Here are some points, one per row:
tensor([-0.47,  0.54, -1.36,  0.18, -2.06,  0.60,  1.70,  0.04,  2.00,  0.33,  1.33, -0.39,  0.64, -0.86,  0.95, -0.13, -0.84,  0.17,  0.47, -0.57,  0.37, -1.42,  0.16, -0.97])
tensor([ 0.14,  0.30, -0.28,  0.47,  0.53,  1.58, -0.81,  0.11,  0.01, -0.26, -0.50,  0.23,  0.19, -1.35,  0.36,  0.40, -0.60, -0.37, -0.44, -0.08, -0.44, -3.35, -0.97, -0.97])
tensor([ 0.61,  0.27, -0.92,  0.89,  0.04, -0.22,  0.00, -1.81,  0.16,  0.73, -0.10,  1.87, -1.74, -0.86,  1.05,  1.50, -0.16,  0.56, -0.19,  0.32, -0.95,  0.14,  0.31, -0.99])
tensor([-0.32, -0.33, -0.43,  0.20,  0.89,  1.07,  0.22,  1.85, -0.49,  0.84, -0.64, -1.38,  0.82,  0.31,  0.31,  0.47,  0.82,  0.96, -1.18,  0.42, -0.36,  2.13,  0.58, -0.31])
tensor([ 0.34,  0.85,  0.58, -0.19, -0.76, -0.89, -0.64, -0.33, -0.68, -1.69, -0.58, -0.01, -0.02, -1.65, -0.17, -0.90,  1.68, -0.57,  0.56, -1.13, -1.71,  0.30, -0.75,  0.94])
tensor([-1.25, -0.45,  0.80,  1.51, -1.90,  2.90,  0.61, -0.19, -0.24,  0.50,  0.58, -0.37, -2.01, -0.31,  0.37,  0.02, -1.91,  1.56, -0.54, -0.14, -0.21, -1.68, -0.68,  0.63])
tensor([ 0.67,  0.71, -0.48,  0.91, -0.15, -1.21, -0.21, -1.38, -0.11,  1.41, -0.36,  1.54, -1.77, -1.07,  1.42,  1.37, -0.51,  0.35,  0.25, -0.78, -0.86,  0.32,  0.52, -1.22])
tensor([-0.86, -0.09, -0.42,  0.47,  1.05,  0.71,  0.54,  2.26, -0.53,  0.03,  0.70, -1.23,  0.38,  0.61,  0.23, -0.44,  1.20,  0.94, -1.16,  0.78, -0.28,  1.64,  0.33, -1.20])
tensor([ 1.10,  2.05,  0.08, -1.16,  0.57, -0.35, -1.24, -0.46,  0.18, -0.35,  1.37,  0.80,  0.19, -0.24, -0.69, -0.64, -1.44, -0.69,  0.16,  1.51, -0.75,  1.04,  0.39,  1.02])
tensor([-0.26, -0.23,  1.02,  2.74,  1.25, -0.53,  0.42, -1.04,  1.04, -1.18, -0.68, -1.25,  0.89,  0.01, -0.39, -0.57, -1.01, -1.53, -0.66, -0.67,  0.64,  0.19, -1.39,  1.47])
tensor([-0.70, -0.69,  0.74, -0.09,  0.75, -0.92,  0.41, -0.10, -0.05,  0.06,  0.42, -0.71,  0.69,  0.82,  0.99,  0.51, -0.99,  3.13,  1.70,  2.01,  1.24, -1.23, -0.19,  1.21])
tensor([ 0.58,  0.61, -0.06,  0.00, -0.15, -0.72, -1.52, -0.50, -0.13, -0.42,  1.50,  1.48,  1.23, -1.17, -0.72,  0.05, -1.44,  0.45, -0.44,  0.74, -0.06,  0.60,  2.16, -0.26])
tensor([ 0.27, -1.41, -0.13, -0.29,  1.23,  1.16, -0.04, -1.14, -0.12,  1.17, -0.96, -0.07,  0.12, -1.27,  0.45, -0.64,  0.43, -0.03,  0.60, -0.38,  0.35, -1.59, -0.23, -1.31])
tensor([ 2.07, -0.60,  0.54,  2.80, -0.66,  1.78,  0.15,  0.78, -1.74, -0.40, -0.92,  0.85,  1.19, -0.01, -0.99, -1.51, -0.76, -1.58,  0.85, -0.83,  1.64, -0.63, -0.70, -0.89])
tensor([-0.73, -0.82, -0.47, -0.24,  0.03, -0.16,  0.32, -0.66,  0.45, -0.44, -1.74,  0.93, -1.46, -1.37,  0.12,  0.04, -0.99, -0.50, -0.12,  1.24,  1.46, -0.17,  0.70, -0.84])
tensor([-0.68, -0.97,  1.26, -0.97,  0.25, -0.43, -1.09,  0.17, -0.26,  0.48,  0.29, -1.12,  1.54,  0.46, -1.30,  1.25, -0.65, -0.21,  0.62, -2.33, -2.12,  0.00, -0.96, -0.20])
tensor([ 1.25, -0.17,  0.09, -0.03, -0.59, -0.96,  0.66, -0.87,  0.05,  0.27, -0.88, -0.56, -0.66,  0.52, -0.74,  1.46,  1.66, -2.06, -1.50,  1.60, -0.31, -0.07, -1.55, -2.22])
tensor([-1.33, -0.42,  1.33, -0.85,  0.81, -1.10,  0.05,  0.50, -0.22,  0.50,  1.48, -0.94, -0.17,  0.03,  0.88,  0.56, -1.60,  2.02,  1.70,  1.64,  1.58, -0.68, -1.14,  0.07])
tensor([-0.31,  0.62, -1.11,  0.39,  0.62,  1.38,  0.43,  1.30, -0.27,  0.49, -0.63, -1.74,  0.83,  1.21, -0.23, -0.39,  0.76,  1.29, -0.21,  0.61, -0.59,  1.92,  0.02, -0.14])
tensor([ 0.71,  1.66, -0.77, -0.21, -0.47, -0.86, -1.12, -0.46, -0.12, -0.51,  0.80,  0.73,  1.07, -1.25, -1.29,  0.54, -2.10,  0.90,  0.33,  0.76,  0.74,  0.34,  1.92, -0.12])
tensor([ 1.17, -0.42, -0.24, -1.03, -0.98, -1.45,  1.24, -0.81, -1.76,  0.60,  0.90, -0.71, -1.64,  0.03, -0.26, -1.80,  0.82,  0.95, -0.91, -2.04,  0.31, -0.52,  0.10,  1.36])
tensor([-3.14,  0.02,  0.04,  1.08, -1.06, -0.16, -0.64,  1.05, -0.21,  0.14, -0.03,  0.00,  0.60,  2.20,  0.73, -0.09,  0.23, -0.17,  0.27, -0.72,  1.09,  0.41,  1.04, -0.38])
tensor([ 1.30, -0.97, -0.18,  1.07, -1.16, -1.18,  0.77,  0.23,  0.70,  0.97, -1.61,  0.85,  0.32, -0.19, -1.17, -0.35,  0.76, -1.06, -2.07,  1.25, -0.73,  0.27, -1.52, -0.87])
tensor([ 0.44,  1.14,  0.54, -1.08, -1.57, -0.81, -0.99, -0.77, -1.35, -1.27, -1.08, -0.18,  0.71, -1.51,  0.49, -0.67,  2.78, -0.11,  0.29, -0.18, -2.33,  0.10, -0.72,  0.77])
tensor([ 0.53, -0.37, -0.86, -0.87, -1.03,  0.68,  1.22, -1.88,  0.99, -1.13,  0.06, -1.21, -0.35, -0.68,  1.90,  0.09, -1.18, -0.98, -0.04,  0.46, -0.09, -0.96,  0.29, -0.62])
tensor([-0.87,  1.13,  1.67, -0.29,  0.93,  0.65,  0.93,  1.71,  0.11,  1.81, -0.91, -0.09,  0.66,  1.75,  0.02, -0.59,  0.94,  0.21, -0.84,  0.80,  0.04,  0.45,  0.87,  0.24])
tensor([ 0.37, -1.34, -0.63, -0.61,  1.20,  0.69, -0.15, -1.15, -0.22,  0.21, -0.36,  0.51, -0.13, -0.48,  0.16, -0.53, -0.16, -0.05,  0.39, -0.47,  1.06, -1.47, -1.26, -1.79])
tensor([-0.18, -2.53, -0.39, -0.75,  1.28,  0.05,  0.26,  2.33,  0.49, -0.87, -0.71,  0.39, -1.09,  1.13, -0.66,  1.23, -0.33, -0.53,  1.83, -0.50, -1.02,  1.00,  0.56,  0.95])
tensor([-0.45, -0.57, -0.29,  0.14, -1.83, -1.42,  0.77,  0.09, -0.07,  1.26,  0.41, -1.41, -1.22, -0.26, -1.68, -0.30,  0.59, -0.83, -1.27, -0.37,  1.30, -0.18,  0.99,  1.74])
tensor([-0.81, -1.58, -0.92, -0.37,  1.40, -0.58,  0.11,  2.41,  0.45, -1.41, -0.62,  0.36, -0.92,  1.76, -0.47,  0.89, -0.07, -0.76,  1.41, -0.79, -0.83,  0.23,  0.78,  0.38])
tensor([-0.95, -0.73,  1.56, -2.17, -0.32,  0.10,  0.67, -1.57,  0.55, -1.80,  0.94,  0.56, -0.52, -0.04, -1.97,  0.59,  1.60,  0.88,  0.27, -3.42,  0.09,  0.36, -0.02, -0.43])
tensor([-2.78, -0.17, -1.27,  0.04,  0.75,  0.40, -0.36,  0.49, -0.53, -0.68, -0.35,  0.80,  0.42,  2.48,  0.70, -1.31,  0.87, -0.24, -0.27,  0.13, -0.22,  0.21, -0.43, -0.04])
tensor([-0.33,  1.62,  0.82, -0.80,  1.47,  0.31,  1.54,  1.22,  0.08,  1.07, -1.53, -0.56,  1.44,  1.80,  0.19, -0.50,  0.30,  0.64, -0.87,  0.39,  0.65,  0.54,  0.35,  0.00])
tensor([ 1.35,  2.24, -1.01,  0.03,  0.31,  0.29, -0.95, -0.69, -0.06, -0.22,  2.37,  1.11,  0.94, -0.92,  0.23,  1.20,  0.50, -1.98,  0.92,  0.54,  0.61,  1.31,  0.81,  2.36])
tensor([ 1.26,  0.82,  0.29, -0.99,  0.81,  0.10, -1.33, -0.82,  0.82, -0.09,  1.71,  1.22,  0.63, -0.16,  0.05, -0.75, -0.78, -0.94,  0.05,  1.61, -0.49,  1.16,  1.35,  0.91])
tensor([ 2.27,  0.30,  0.86,  0.05, -1.47, -0.49, -1.94,  0.07,  1.10, -0.16,  0.32, -0.29, -1.77,  0.52,  1.13, -0.08,  1.59,  0.19,  0.04, -1.40,  1.17, -0.68, -1.69,  1.70])
These points spread out most along one direction. Take the direction at right angles to it along which they spread out most. Go by this last direction. How far along it is each point below, from 0 to 99? The average is 50, and the first point in the table lies past the average. One standard deviation of the points above along it is 16.
tensor([ 1.10,  2.05,  0.08, -1.16,  0.57, -0.35, -1.24, -0.46,  0.18, -0.35,  1.37,  0.80,  0.19, -0.24, -0.69, -0.64, -1.44, -0.69,  0.16,  1.51, -0.75,  1.04,  0.39,  1.02]) --> 16
tensor([-0.70, -0.69,  0.74, -0.09,  0.75, -0.92,  0.41, -0.10, -0.05,  0.06,  0.42, -0.71,  0.69,  0.82,  0.99,  0.51, -0.99,  3.13,  1.70,  2.01,  1.24, -1.23, -0.19,  1.21]) --> 42
tensor([-2.78, -0.17, -1.27,  0.04,  0.75,  0.40, -0.36,  0.49, -0.53, -0.68, -0.35,  0.80,  0.42,  2.48,  0.70, -1.31,  0.87, -0.24, -0.27,  0.13, -0.22,  0.21, -0.43, -0.04]) --> 50
tensor([-3.14,  0.02,  0.04,  1.08, -1.06, -0.16, -0.64,  1.05, -0.21,  0.14, -0.03,  0.00,  0.60,  2.20,  0.73, -0.09,  0.23, -0.17,  0.27, -0.72,  1.09,  0.41,  1.04, -0.38]) --> 49
tensor([-0.95, -0.73,  1.56, -2.17, -0.32,  0.10,  0.67, -1.57,  0.55, -1.80,  0.94,  0.56, -0.52, -0.04, -1.97,  0.59,  1.60,  0.88,  0.27, -3.42,  0.09,  0.36, -0.02, -0.43]) --> 61
tensor([ 1.35,  2.24, -1.01,  0.03,  0.31,  0.29, -0.95, -0.69, -0.06, -0.22,  2.37,  1.11,  0.94, -0.92,  0.23,  1.20,  0.50, -1.98,  0.92,  0.54,  0.61,  1.31,  0.81,  2.36]) --> 13
tensor([ 0.34,  0.85,  0.58, -0.19, -0.76, -0.89, -0.64, -0.33, -0.68, -1.69, -0.58, -0.01, -0.02, -1.65, -0.17, -0.90,  1.68, -0.57,  0.56, -1.13, -1.71,  0.30, -0.75,  0.94]) --> 52
tensor([-0.81, -1.58, -0.92, -0.37,  1.40, -0.58,  0.11,  2.41,  0.45, -1.41, -0.62,  0.36, -0.92,  1.76, -0.47,  0.89, -0.07, -0.76,  1.41, -0.79, -0.83,  0.23,  0.78,  0.38]) --> 48
tensor([ 1.26,  0.82,  0.29, -0.99,  0.81,  0.10, -1.33, -0.82,  0.82, -0.09,  1.71,  1.22,  0.63, -0.16,  0.05, -0.75, -0.78, -0.94,  0.05,  1.61, -0.49,  1.16,  1.35,  0.91]) --> 16
tensor([ 2.07, -0.60,  0.54,  2.80, -0.66,  1.78,  0.15,  0.78, -1.74, -0.40, -0.92,  0.85,  1.19, -0.01, -0.99, -1.51, -0.76, -1.58,  0.85, -0.83,  1.64, -0.63, -0.70, -0.89]) --> 67
tensor([-0.26, -0.23,  1.02,  2.74,  1.25, -0.53,  0.42, -1.04,  1.04, -1.18, -0.68, -1.25,  0.89,  0.01, -0.39, -0.57, -1.01, -1.53, -0.66, -0.67,  0.64,  0.19, -1.39,  1.47]) --> 58
tensor([-0.33,  1.62,  0.82, -0.80,  1.47,  0.31,  1.54,  1.22,  0.08,  1.07, -1.53, -0.56,  1.44,  1.80,  0.19, -0.50,  0.30,  0.64, -0.87,  0.39,  0.65,  0.54,  0.35,  0.00]) --> 43
tensor([-0.68, -0.97,  1.26, -0.97,  0.25, -0.43, -1.09,  0.17, -0.26,  0.48,  0.29, -1.12,  1.54,  0.46, -1.30,  1.25, -0.65, -0.21,  0.62, -2.33, -2.12,  0.00, -0.96, -0.20]) --> 53
